128 stands for zero in the data rows.
Some points, one per row:
[236  78 180  93 119 140  80 114 137 119 172 110 184   0 121  17]
[165 142 124 108 106 125  98 145 148 111 141 139 187 129 149  91]
[119 206 105 102  14  83  86 156 146  76 133 123 165 189 170 142]
[147 127 208 132 147 157 125 106 128 118 117 132 108  76  97  72]
[130 116  99 133  57  92  69 117 135 137 148  63 151 139 160 158]
[162 135 123 111  25  99  97 151 145 122 139 101 183 118 160  81]
[103 137 161 146 165 141 150 121 128 116 129  74 135 198 128 219]
[151  59 173 159 221 157 158 143 108 135 118 133  95  51 105  19]
[146 106 191 130 215 126 140 122 115  96 131 142 133  97  95  15]
[155  89 135 121 211 154 137 146 127 109 125 167 133  61 118  30]
[ 71 169  92 172 132 132 153 120 124 129 111 123  70 198 114 191]
[146 117 118 120 142 144 156 145 138 142 118 152 132 114 103 120]
[ 90 184 146 129 149 127 169 107 132 148 105 160 110 246 101 255]
[141 205 188 107  58 134  73 113 135 130 139  91 139 125 158 171]
[ 99 112 107 131 174 114 154 119 113 131 121 116  93 144  97 162]
[104 163 161 143 132 140 141 114 119 131 131 158 107 101 119  70]
[111  79 112 170 188 107 129 106  98  99 146  77  73 126 103  88]
[ 72 170  80 133 131 106 171 127 135 123 104 167 117 255 124 255]
[138 156  79 113 135 109 179 133 134  84 132 130 118 216  86 198]
[145 172 167  98  65 130  77 128 153 141 128 153 195 111 161 109]
[191   5 174  93 161 147  62 129 117 181 141 101 183   0 173  56]
[129 138 119 129  27 105  79 104 130  69 163  54 126  65 153  56]
[173 132 185  89  34  98  48 104 152 102 144  89 194 106 151  99]
[ 98  69 104 147 255 101 234 163  95 111 103 173  91 167  74  68]
[106  61 127 151 255 169 174 151  89 118 108 167  61  74 117  69]
[151  63 122  87 100 117  96 101 127 162 147  89 173  30 151 136]
[142 197 148 162 179 180 129 108 120 142 146 134  76 159 119 199]
[108 170 120 146 142 144 134 134 138 140 115 146 104 190 128 205]
[ 97 174 136 124 149 134 122  94 114 159 134 160 118 172 137 197]
Then 12 other points, each followed by its number:
[ 70 217  87 163 179 134 198 139 127 125 112 192  95 255 109 237] 0
[ 66 215 141 159 141 164  82 120 135 132 109 139  88 231 173 255] 1
[101 188 157 152 168 166 143 126 115 141 115 147  71 156 125 182] 2
[ 42 206 114 159 156 119 163 106 112 162 117 180  82 237 133 229] 3
[ 59 196  93 158 141  85 157 149 116  95 113 143  94 255 138 210] 4
[158  75 141 163 121 133  72 115 124 116 150  60 107  43 132  30] 5
[133  99 128 148 107 165  83 117 129 161 133  97 110  44 151 114] 6
[148 203 181  91  76 106  62 110 143 100 150 120 183 152 151 135] 7
[172 120 114 153  65  80 139  90 121  96 181  11 109 120  85  95] 8
[140 140 112 163 131 142 180 154 139 122 122 177 131 141 107  39] 9
[129  88 112 163 184 117 199 157 111 113 116 138  97 141  92  47] 10
[117 121 128 141 102 104 115 108 122 137 133  81 115 128 116 126] 11
Which of these numbered points is nearest to each point below, ignoring the 2 directions in which the first points spread most? Its number follows each.
[159 197 193  86  51 105  51 112 150 101 151 112 201 129 158 108] > 7
[122 124 109 142 153 162  98 105 115 153 142  97  77  85 133 185] > 6
[119 130 123 186 140 133 105 110 118 114 144  70  68 130 121 119] > 5
[141  63 121 142 191 171 116 110 105 155 140 102  81  25 113 105] > 6
[105 133 173 174 234 183 178 133 100 138 102 159  47 106  97  95] > 2
[ 98 150 122 151 135  93 174  85 109 162 142  95  95 185  87 218] > 11
[146 135 143 173 172 127 176 131 125  97 139 159 106 135  86  42] > 9
[160 128 187 121 109 168  89 132 128 148 125 131 132  30 149  65] > 2
[135 187 181 145 105 192 100 123 133 163 125 128  99  85 153 163] > 2
[162 117 209 144 148 207 108 127 125 161 123 133 105   0 139  55] > 2
[153 122 130  83  54 112 146 161 146 131 118 146 195  99 132  75] > 9
[136 183 171 109 121 110  93 115 137  99 141 126 162 168 137 125] > 7
[160 117 132 102 154 144 105 143 137 116 130 157 160  75 142  70] > 0
[159 140 202 106  87 141  77 120 130 131 133  93 145  51 146  82] > 2
[119 194 154 130  89 113 121  98 140 120 129 120 128 230 117 219] > 7
[154 155 134  78  88 154  59 127 141 101 142 153 172  50 170  66] > 0
[188  67 126 156  92  93 143  92 115 103 178  18 113  64  80  30] > 8
[ 79 178  94 175 117 109 134 108 120  82 133  89  54 196 107 159] > 5
[ 73 147 126 166 190 130 117 105 106  78 131  88  38 148 109 149] > 5
[ 72 108 133 177 249 143 146 109  92  83 120 104  20 118  91 100] > 5
[128  95 130 141 131 100 164  93 115 164 143  90 120 109  89 134] > 11
[ 86 166 107 139 108  84 130 149 124  98 118 135 128 223 151 148] > 4
[158  90 107 125  88  81 134 126 123 114 158 110 161  96 117  13] > 10
[101 124 106 139 131 101 143 117 119 125 127 104 105 152 108 147] > 11
[106 185 103 144  31  98  90 104 129  61 163  53 105 141 149 125] > 5
[134   7  75 161 255 152 244 175 115  99 113 126 115 115  77  65] > 10
[166  66 125 134 130  97 139 148 120 140 130 114 145 107 116  59] > 10
[ 94 219 126 149   2 151  65 100 151 170 128  97 113 155 169 251] > 6
[ 89 148 111 151 162 165 149 108 114 171 120 135  66 127 109 213] > 6
[109 153 117 123  75  85 105 150 132 102 126 127 156 181 164 117] > 4
[147 204 189 126  44 182  61 123 149 168 128 117 135  81 181 172] > 2
[141  89 155  94  49  97  65  85 130 134 157  52 173  49 155 113] > 11
[118  43 136 160 210 124 172 123 104 124 120 111  85  66  79  24] > 11
[169 168 145 117 148 131 125 109 126 113 162 128 132 145 109 173] > 7
[ 57 183  87 171 202 107 209 157 102  71 104 165  48 255  93 150] > 4
[ 84 153 130 142 154 124 147 118 110 129 130 157 105 147 130 121] > 3
[ 97 103 149 159 201 141 104 104 103  88 130  91  53  78 113  80] > 5
[123  90 170 150 219 120 174 112 112  95 114 140  95 151  72  72] > 7
[ 93 131 124 125 147 150 117 120 120 134 118 129  97  94 132 153] > 6
[144 113 125 139  45 107  82 109 125  62 165  52 120  39 141   1] > 5
[184 121 173 147 172 188 102 116 125 146 147 124 115  47 127  75] > 2
[ 96 158 102 165 198 144 196 144 125 136 115 188 109 216 108 155] > 0
[158 152 142 108 104 118 132 128 143 109 146 163 174 122 116  92] > 0
[143 177 131  80  13 126  86 125 162 135 125 143 187 143 158 189] > 0
[ 84 196  87 119  67  95 121 155 136 115 118 147 146 237 170 209] > 4
[132 105 104 148 148  91 172 144 115 133 126 121 116 178 106 126] > 10
[113 144 122 124 120  86 114 132 117 131 132 114 137 194 151 186] > 4
[104 157 124 148 167 142 143 139 130 134 115 181 131 188 136 142] > 0
[119 123 133 153 138 136 128 139 119 127 121 127 101 128 140 101] > 4
[129 150 155 132  95 139 111 112 123 139 143 137 126  68 134  63] > 3
